In the rows, zero is written as 128.
T: rows in several groups, each row roughly a mix of its group's directions:
T (95 x 10):
[[118 139 139  86 182 156 139 105 123 117]
 [150 132 113 153  82 141  88 118 161 142]
 [111  96  93 102 146 126 147  90  95 113]
 [130 183 132 147 124 162 112 134 167 143]
 [116 107 126 100 151 102 162 154  86 105]
 [116  95 131  86 134 117 146 135  78 104]
 [138  89 100 106 134 105 136 117  87  92]
 [127 118 124 110 155  98 165 151  80 111]
 [170  73 114 111 116  94 125 128 129 128]
 [134 132 173 128 108 148 118 152 168 167]
 [109 133 143 147 150 137 132  58 125 116]
 [113 168 156  91 137 161 127 165 125 129]
 [108  97 136  98 144  95 148 160  97 103]
 [111 117 110  89 153 111 143 131  81  97]
 [147 102 102 100 121 132  95 166 130 166]
 [116 146  99 175 150  97 131  91 133 139]
 [147 152 155 174 122 150 110  97 159 122]
 [147 151 120 161 149 132 184 111 104 120]
 [120  95 105  93 139 109 137 125  85  92]
 [170 133 107 125 114  84 124 153  89 135]
 [136 122 169 155  94 148 129 139 164 162]
 [110 134 156 148 145 144 134  63 136 114]
 [132 144 156 173 130 147 123  82 157 119]
 [105 125 144  99 124 145  75 120 165 146]
 [151  69 109 139 113  95 129 102 119 123]
 [136 145 171 130 112 146 129 163 165 163]
 [ 98 104 137 101 149  98 158 156  95 113]
 [127 135  78 135 134 127 137 105  94  81]
 [113 129 151 150 148 141 130  59 131 124]
 [158 145 117 177  93 102 125 113 129 153]
 [102  98 154 113 101 116  95 159 162 124]
 [117 123 133 108 168 116 175 139  90 107]
 [155 136 111 159  85 139  95 109 157 143]
 [127 121 131 111 164 113 173 147  87 102]
 [134 139 129 142 103 151  81 103 170 149]
 [168 142 147 109 106 151 111 161 164 148]
 [147 135 159 110 107 158 104 155 169 151]
 [ 89 143 160 129 145 119 165  94 115 101]
 [ 87 111 120  80 133 112 147 166 114 136]
 [ 97  82 146 105 131 123 143 126  84 108]
 [ 87  96 140  93 143 136 145 162 124 102]
 [142 177 158 150 118 157 128 152 153 148]
 [153 141 157 122 103 162 110 158 169 145]
 [121 193 143 159 139 158 127 126 130 135]
 [154 143 120 172  91 138  97 112 154 145]
 [178 156 134 172 110 116 112 152 131 135]
 [157 144 142 171 128 148 114  78 141 117]
 [114  97 125 106  94 114  83 168 133 129]
 [156 148 129 157  99  97  94 111 138 164]
 [125 172 162 172 139 112 114  99 128 136]
 [133  96 105  91 138 106 139 129  86  94]
 [159 130 166 106 113 142 116 166 157 158]
 [183 151 133 163 107 134 105 151 143 134]
 [ 92 101 142 103 111 146  91 147 165 123]
 [181 158 136 164 113 143  98 129 140 124]
 [125 122 125 126 152 111 184 149  88 107]
 [118 128 135 128 106 160  86 112 181 141]
 [131 120 121 107 155 101 165 147  78 110]
 [148 140 123 148  90 127  81 113 158 156]
 [155 105  85  96 113 129 119 173 118 131]
 [ 85 127 149 118 153 142 132  70 128 121]
 [ 91 181 119 124 166 135 135 125 104 116]
 [ 91 168 102 156 163 121 126  99 126 126]
 [119 128 119  99 114 114 126 199 133 140]
 [118 142 159 163 141 141 127  69 143 122]
 [113 129 142  79 161 163 105 109 149 120]
 [106 101 102  80 134 110 148 155  98 130]
 [126 178 153 128 120 171 121 153 153 141]
 [135 171 143 151 110 170 115 138 167 139]
 [126 132 126 141  99 157  84 106 173 144]
 [116 109 127 108 151 110 171 157  90 102]
 [111 111 107  81 127 109 138 177 109 138]
 [129 144 155 171 134 145 126  75 150 116]
 [ 87 141 114 106 157 121 147 124  82 103]
 [162 132 117 125 101 128 115 192 143 136]
 [147  58 135 113 100 113 129 131 127 125]
 [116 103  95  83 132 108 145 159  95 131]
 [ 95 146 157 125 145 116 167  97 107  96]
 [ 85 103 119  73 143 121 136 143 113 143]
 [143 117 116 165  74 109  95 143 139 138]
 [183 152 136 164 120 143 100 106 131 121]
 [ 99 148  91 142 160 108 135  92 101 111]
 [149 129 152 155 104 135 116 129 176 170]
 [130  70 153  94 101 132 130 153 130 124]
 [138  92 156  78 107 148 127 155 112 118]
 [156 155 102 137 155 136 165  98  92 127]
 [169 166 110 153 141 144 136  85 119 139]
 [121 107 133 111  92 121  74 157 151 135]
 [ 98 100 114  77 137 113 135 158 109 151]
 [ 84 147 119 105 157 127 150 139  90  99]
 [107 110 134  79 163 113 147 147  97 109]
 [ 92  93 137 102 109 146  94 149 158 117]
 [169  72 111 130 117  97 117 113 129 122]
 [144 162 164 177 122 136 110 113 156 132]
 [149 166 164 173 118 135 106 126 155 131]]
one row of each group, then the others: which group is each in?
[121 106  99  82 131 108 142 164  94 136] => X
[122 127  96 172 148  90 130  87 127 133] => B
[135 166 136 139 161 143 148  76 137 146] => H

[134 157 128 151 117 146 103 121 184 158] => B
[134 163 167 158 114 124 113 164 158 145] => X
[105 126 140 161 138 154 185 113 144 109] => H
[140 140 126 150  89 124  79 120 156 160] => H
[138 108 174 140 108 126 124 140 162 174] => B
[116 115 135 110 154  97 171 153  90 110] => H
[128 132 134 126 104 141  70 111 168 150] => H
[177 135 133 167 122 153 107  91 141 122] => X
[101 121 112  88 152 117 144 138  85  95] => B
